Each row is where one point has got to under a steady rotation. How many ticks took it there?
The counts run from 0 to 319.
[-24  17   4  -1   1  -8   0   8  -3 -10  -8 -11   7   9   1  -2  -2  -2
  27 -11  -5   1  -8   6  16   4   0  -1 -11  -5 -21 -12   8  -7   2 -10
  17  -1 -19  14   0 -11  -6   0   5   7  -1  -3  -7   7   2  14 -13  -1
  -4   8  -8   6   4  10   9  12   8  -6   2   2  13   8  -2]
156
[ 11   0   0   4 -13  -9  -7   6   3   0  -2  18 -11  -2  -2  10 -10  -9
  -1  15 -15  -7   7   5  -8  -4   3  14  11 -17   7  15  13  -7   7   3
   3 -14 -27   1  -4  15  18 -20   3  -1  -7 -14  -3   0   1 -18 -13   2
  -6  20  -8   9   1  -6  -8  -7   6  -7   8  -9  -1  -1  -1]
106
[-15  -9  -2  15  -1   0  -4 -11   4   0   2  -4   7  14  11  -6  -9  -7
  11  -1   5  -2   5  -1   5  -6  -8   3   7  -3   1  -9   7 -17   0  11
  -1  15 -24   8  18  -3   5 -10  -6  11   0  -2 -20  13   6   6  -1  -5
 -18  -3  -7  -5  10  18 -14   1  -6  -9   4  -1   0   5  15]
263
[ -4   3   2  -5  24 -14 -22   8  -1   4  -8  -4  -2  22  18   1  -9   3
  -3  -3  -9  -4   1   4  17  -2   6   8  -5  17  11  -6  -3   9  -9   7
  12   9 -12   7   7   4   6   4   2  -4   1  11   8   0  13   4  -1  11
  -3 -19   2   7  16   2  -5  10 -19  -5  10   1   1  -1  -3]
33
[ -2   4 -15 -15   5  -2 -26  11 -10   2  -5  -7  -7   9   0   6   7  -7
 -15  13  -6   2 -10  -3   6  -1   6 -14   7   7  12   0  -4  18  -8   7
   9  10   9  -4   7  11   9   4  -2  -9   9   8  -5  -5  10   5  10   7
   0 -22  -8   2  15   1  -7  -1 -11   2  -2  -9   0 -15  -8]
171
[-12   3   7   0  -5  -8  -5   9   3  -6  -3   1 -18  -5 -10 -15   3   1
   6  -6   5  19 -10  -1  -5  -7 -10  -3   1  -5 -26   4   0   2   9  -6
  11 -15 -10   8  14   9  -8 -15  16  -2  -1 -12 -18   8 -11  -2  -8   7
   8  15  -1 -15   3  -7   2   5  10  -6  -1  13   2   0   0]
21
[ -2  14   2   4  17   6  -6 -17 -14  11  -3   1  -6  11   5  -1 -11   1
  20 -10 -14 -10  12  -5  14   4  -5   1 -12 -12   2   0  -5  13   0  21
   8  10 -15   5  13   5  14   3  -4 -14  -1   9  -3 -14  -8  10  -7   6
  -5  -8 -13   7   1   1  -6   3  -9 -10  -7 -16   7   2  -7]
298
[  0 -13   7  11 -11 -12 -12   8  -5   6 -10  17  -4   4  20  -1 -18  -7
   2   1 -10   7   8  -3   1  -3  -8  -1  11  -7  -4   4   0   6  13   9
   7 -18  -6   5  14   3   5 -18  18 -11   5  -2 -20   3  -6 -16  -2  -9
   0   5  -1  -6  12 -11  -1  -8   8   1  17  -1   3  11  -1]
211
[ -5 -11  16   9 -19  -6  -9   3  -1   7  -1   6  23  -3   9   4  -5  -7
 -11   8   1  16 -13  -4  -9  -2  -9 -12  -8   2  12   2   2   2   6  -3
  -7  -3  11   3   6 -15  -5  -1  -4   1   9 -14  -9   6  -9 -20  -4 -12
 -11  24   1 -11   6  -5   3  -2   9   4   8   9  14   4  16]
181
[ -3  20  15  -9  -2   4 -20   1   6  -2   8  -9  -1  19   0 -13  -2  -4
   7   2   1 -14   6  11   0   4  11 -11  -2   5  -1 -18  -6 -12  -6  -2
   3   1   1   5  -9   0  -3  -2  -1  15  -1 -15  -4   5  11  10 -22  -2
  -5   7  -3  -4   6  16  -7  -3   4   4  -6   6  -1  -7  -6]
258
[-17  -6  -2  10  -3   7 -17  -1   3  -5  -5   1   2   7   3   8 -13 -12
  -7   2  -9  -6   2   7  -8 -11  -9 -15   9  -6  -1  -2  19   0  -2  12
  -3 -11 -10   8  19 -10  14 -11  -4 -10   6 -13 -14   2   3   3   4 -16
  -3   4  -7  -5  11   0 -14  -9   5   2  10  -7  12   4   6]
73
[ 16  17   5  -2  -4  -3  -3 -13   3  24  -3  -5   4   8   2   7  -6   0
  11   4 -16 -11   1  -8   3   4  -8  17  -5  -5  23   6  -5   9   7  12
   3   4  -8  -7 -18   9  18  13 -12  -1  -3   5  -2   2  -8  -6 -12   7
 -13  -9 -13  13  -5   1 -10  -5  -7 -14  -1 -11   8   6   6]
4
[-27   9   2   3 -14   4  -3   6  -3  14  11  -2   2   7  14   7  -2  -4
   0  -4 -15   6  -1   0   8   1   1  20 -14  13  -3  -1   7   5   2 -12
   8  13 -15   2  -6 -14  -7   4   8  16 -21 -14  -1   9  -2  -9 -15   1
   1  -5  24   7   4   1   1   7   7   8   1  -5  10  10  -9]
290
[  3  10  16 -12 -11  -3  -9   8   4   3 -14 -22   5  -7 -22   0  15  -2
  -5  10  -5   3 -13   5 -13  -7   1  -8   3  -6  -8   3   5   5   7   1
   1  -3  12 -14 -24   3  22  -2   1  -1  13  -4  -1 -11 -12  -1  -8   7
   7  -6 -25   1   1  -5   1  -5  -4   7  -2   8  14   5  11]
280
[ 15  -5   7  -6  10  11  -5  18   1   4   4  -1  -2  -6  -1  -3  16 -10
 -15  17   6   4  -5   7   2   2  -3 -28  10   5   0   3 -14  -5   2  -4
  -4  -5   6   2  18  14   0  -5   1   7   7  -6   3 -15  18   2   2  -5
   5  24   3 -12   5  -8   0 -10  10   1  -6   0   3  -3  -2]
307
[-12  21   6   0 -14  10  -3   4 -10  -1  -5 -14  -6  -3  -3  11   5   8
  -1  -7  -4   7  -6   0   7   7 -19 -12 -12  -3   7  -6 -13  21  -7  -8
  12 -14  25   8 -25  -8 -10  20  -2   6   4 -11  -8  -4 -10   1  -4   0
  19   0   7  -1   0   3  -2   2   2   1  -2  -2   6   2  -4]
149
[  4 -17  -7  15  -1 -20  -2  19   6  -6  -3  -3   3   3   9   8   8   6
 -11   6  -3  -4  -7   3   1   1  -6  10  11  -1  20  18  15  -3  -1  11
  -4  -3 -17 -17  -5  12  11 -13  -7   1   8   0   1   4   7 -15  21   3
   9  -5  -7  -1   3   1  -2   1  -8   2  18   9   4  -4  14]
140
[ -1  -2  20  -1 -24  -1  -1   7  -2  14  -1  13   3  -8   6  -1   0   0
  -1   2   4  -3  -1  -2 -12  -3  -6  -5  -4  -1   8  -4   3  -7   1  -7
 -11   0  10  11  -8  -7  -8   3   4  25   0  -2   0   2   4 -14  -7  -9
  -6  21   7   3   5   2  -2  10  31  12  14  11   0   2   9]
184
[  1  13  15   4 -15  14  -3 -10   0  14 -11 -10  16   2 -10   4  -7 -13
 -10   0 -11  -7  11   7 -16  -8  -1 -12   6   3   7   3  -3   6   5  20
  -3  -5   0  11   0  -4  17  -8  -4  -1  12 -11 -13  -9   6   0   0 -14
  -4   1   7   9   0  15 -12 -11   0   2   3  -5   5  12   0]
75
[ -3  -5   3  15 -10  -7  -3   0  -1  13  15  15 -13  -2   7   3 -13   9
   3  -2  -5  -6   8  10  -4  -3 -13   3   8  -8  17  12   7  18  20  12
  -4  -7  -9  -1  -4   7  13  -8   7  -8  -6 -10  -4  -9 -12 -13  -2 -17
  10  18  -8   3  -4   0   1 -18   1  -7   7  -7   7  -7   3]
110
[  6   2  10   1   0  -7   2   1  10  17  13   5   0   8   8 -19   1  -3
  13  -1  12  -4  10  -1  -7  -1  11   5  12  21   0 -10  -2   2   9  -2
   3  -3   0   6 -10  -1  -3  -3  27   8 -18  -1   5   1  10   0  -8   2
   5  -2  17  12  -9   5 -17  -8   1  -7 -14   9   6  -2   0]
27
[  5  -2  14   1  -1  14 -12  -1   0   0  -6  -4   0   7 -11   3  -5 -18
  -7   5 -13 -13  12  16 -16  -9   3 -17  11  -5   3  -2  20  -2  -8  22
  -9 -10  -7  16   5   6  17 -16  -4  -4   6 -20 -14  -7   0  -5  -9 -13
   0   8 -10   0   7   6 -11 -17  -3   2   8  -3   6   1   1]
72
[-17 -14 -11   4   8   9  -8   7   4  -5   0   7  -1  -3  -2  17  13  -6
 -13  14   2   8  -2  -4   2 -19  -8   6   0  -1  -5   9  16 -10 -15 -17
  -6  -5 -10  10   8  -1  -8   3   2   3  -9  -8   0  -8  11  -6 -13   1
   0  -1  14  -3  13  -1 -24  -4   5   8  -3   0   9  -4   5]
99
[-16  -2   4   7  -2  -4 -14   0   4  -5   4  -8  -8  17  13 -14  -4  -9
   6   2  13  -8   7   3   6   1   1  -8   4   6   4 -18   8 -20  -9  -2
   1   3  -5  10  13  -2  -3 -12   1  15  -1 -16 -13  15  12  11  -7 -10
  -4  13  -5  -7  15  17  -6  -3   1   9  -3   5   7 -13   2]
259
[-16   9  -9   7   2 -12  -1 -14  -3   5  -7  -5  12  13  13  -2  -8  -6
  10  -5 -10  -2  -1 -10  11  -2  -8  -4  -3   2   1  -9  -8  -7  -4  13
   3  11 -25  12  15 -11   4   2  -7   5   3   2 -17   9   3   6  10 -10
 -20 -11  -4  -1   5  13 -10  10  -5 -10  -4   1   2  17   9]
264
[ 14 -14  -5  -3   3  -6  11   3  -9  16  12  16  -4 -10  14   8  10  -4
  -1   4   4  -5  -1  -3  -4   4  -6  -9   4  -5  17  11  -3   4  -9   4
 -10  17  -5   2   4  -3   1   1 -13   9   0  11   3 -13   6  -2  15  -4
 -14  13  -3   2   7  -2 -12  -7  15 -13   3  -1 -10 -11  10]
270
[  9  -1  19  10   8  -3  -7   9   9  12  -1   4   0   3   5 -21   5  -1
   0  -5   4 -12   9  10   2   6   2  -7   2   0  15   1  -6  -6  -6  -2
  -8   2   7  -4  -1  15  -6  15  -8  22  -5   3  17  -3   6   0  -4   2
  10  10   5   6   1  -1  -1  15   7  21   0  23   9 -15   0]
221
[-12  17   3   4   4  -2  -6   1 -15  10   3   2  -6  10  17   1  -9  -1
  14  -3 -18  -1   2  -1  19  18   6  18 -12  -7   1  -2  -2   1  -1   3
  12  17 -21   6   4  -3   6   0   1   5 -19   3   3   4  -3   4 -18  11
  -8  -6   3   8   5  -1   3   8  -3  -3   8 -19   6   5 -15]
294
[ 23   5   2  -5  -5  15   0  -2   9   9  -6  -8   8 -10 -12   7   7 -12
  -7   2  -2  -8   6   1  -5  16  -9 -20  11  -5  26   3  -5   3 -13  19
  -9 -20   8  -2  -6   2   3  12 -22   9  17  -7  -6   2   4  -8  -4  -4
  -3  16  -1   4   0  -6 -18  -7   1  -6  -1   3 -11  -7   0]
42
[  3 -20 -15  -3  -3  -2  -5  19 -13   1  -5   7 -11 -10   4  10  10   2
  -2   7  13  -9 -14  -6   4  -3  -5  -9  15 -15   7  13   3   6 -20  -4
  -7   7   3 -14   3  15   2  -2  -3   6   9  15   4 -16   2  -1  20  -9
   4   0  -5   0  15 -12  -5 -12   6  -2  15  -2  -8  -9   7]
274
[  0  -6 -16   3   4 -10  -2  -8   2  -5  12   6 -13   1   7   4  19  -8
   7  -3  10   7   2  -6   3  -6 -22   7   0  -2   4   2   1  -8  -7  -9
  -5  -7  -7   5   3   0  -6   2   1   3  -4 -13 -15   6  -1 -11  -6   0
 -17  17  -6  -9  -2   4 -22 -13   4 -25 -14   5   0 -11  17]
233
[ -6  -9   5   8   7   3  18   7   2   4  14  17  -8   1   6 -12  -2   1
  13 -12   1  -9   3   3 -12  -4   5  -7  10  -6 -11   6  10  -1  -4  14
 -10  12 -25  12  15 -12   5 -16   5   6 -12   8  -7  -3   4  12   8  -7
  -8   8   4  -5   1  -1 -18  -8  10  -6   2  11  -8  -5   5]
162
[  5  23  -4 -11 -15   3 -13   0   0   6 -10 -13   6  -6  -5   1   7  -6
  -8  -8   0  -2  -4   9  -1  14 -10 -15   0   0  20   0 -20   8  -9  -2
   7 -17  13   7 -11  -1  -2  12 -13   8  10  -8  -7 -10   6  -4   2  -5
   2  24  -1   0   8  13  -2   4   6  -8  -4   3  -5  -3   4]
45
[  8   3   4 -12  11  10 -12   7  -3 -12  -2 -14 -11   6  -3   1   4 -19
   3   8  -7 -16   9  10  -2   4  11  -7  13   5   4  -8  19   0 -17   7
   2  -4   2   1 -11   2   9  -2  -1   0   6 -10   1  -5   5  10 -14   0
   2  -1 -10  12  10  -9 -17 -18  -2  -1  -5  -8  -2  -9  -6]
68
[  4 -18 -11  14  20  18   9   7   4   7   4   1   6  -3  -2 -10   6  -2
  -6   6  13  12  -2   2   8  -2  -7 -18   8   1   2  14   0   0   5   5
  -3  -7  -1   3  20   0   9   2  -9  -7  -5  -1   1 -12   9   0  16  -8
  -2  20   3 -11   2 -16 -12  -9   2  -4 -10  -2  21  -8   0]
304
[-18 -14 -12   2  12  -1   8  17  -8   6  23   6 -16   0  14   0   1   7
   2 -11   2  -1  -8  -5  -1  -1  -1   4  -5   7  -6  11  14  10 -19  -2
  -1  14  -3   1  -3 -14  -1   5   9   6  -9   2  -1  -3 -11   4   9   7
   6 -12  14  -1   4 -15 -18 -14  -3   2   0   4   1 -20   2]
62
[  8 -25  10   9   6  -2   0   5   7   9   5  -8   3   0  -3 -18  17   2
  14   4  18  -3  -9  -6   6  -4 -10  -1  -1 -13  -8   2   9  -7   3   3
 -12  17   4 -18   1   3   5   2  -3   8   1   9   1   5  -9   6 -12   8
   2   3 -19  -3   0 -16 -15  -2   2   4 -14  12  11  -8  12]
91
[ -2  17 -15 -10   0 -10  -5 -11  -8  -1   3  -3  -3  -4  -9  16  13  -1
   5  -3  -1   1   5 -11   2 -11 -13  -3   0   7   6   1 -19   2  -2  -7
   5  -8   4  22 -13  -1  -2  11   2   3   4  -2  -8  -8  12  -2  -3   0
  -5  -4   8   9   2  19 -13  -6   5 -30 -14  -1  -2  -2  11]
235
[ 22  -5   1   4   3 -11   3  11   8   5 -13  -3   1   7  -2  11   9   5
  -9   3  -6 -14   0   6  -2  -8   5   7  17   1  21  13   2  -3   5   6
  -1  -1 -14  -6 -17  21  15  -4  -5  10   5   7   6  -5  15  -5  13   5
   2  -9  -7   8   2   6 -11  -4  -8   1   9  10  -7  -4  11]
139
[ -8  -6 -14   2   9 -22 -12  12  -1   6 -19   4   0   4  12  11   4   6
  -8  -8 -14  -1  -7  -1  10  -5   3  13  11   5  18   8   4   3   3  -4
   8  -2 -15  -5   9  13   8   5  -5  -5   1  13   0  -3  20  -7  18  -1
   6 -17   6   7   7  11  -4   7 -10 -10   6   4   6  -1   8]
137
[-10  11 -28  -1  -2 -10   3   3 -12   2  -3   3   4  -2   8  23   7   7
   9   1  -5   7  -5 -11  14  -8  -9   2   6  13   6   4  -5  14  -4 -22
   4  -5  -6  19  -3  -4   8   5   9  -4   4  10  -4 -11   6  -4   9  -8
   1  -2  11  10   1   8  -5  -7   6 -23   1 -10   6   3   8]
238
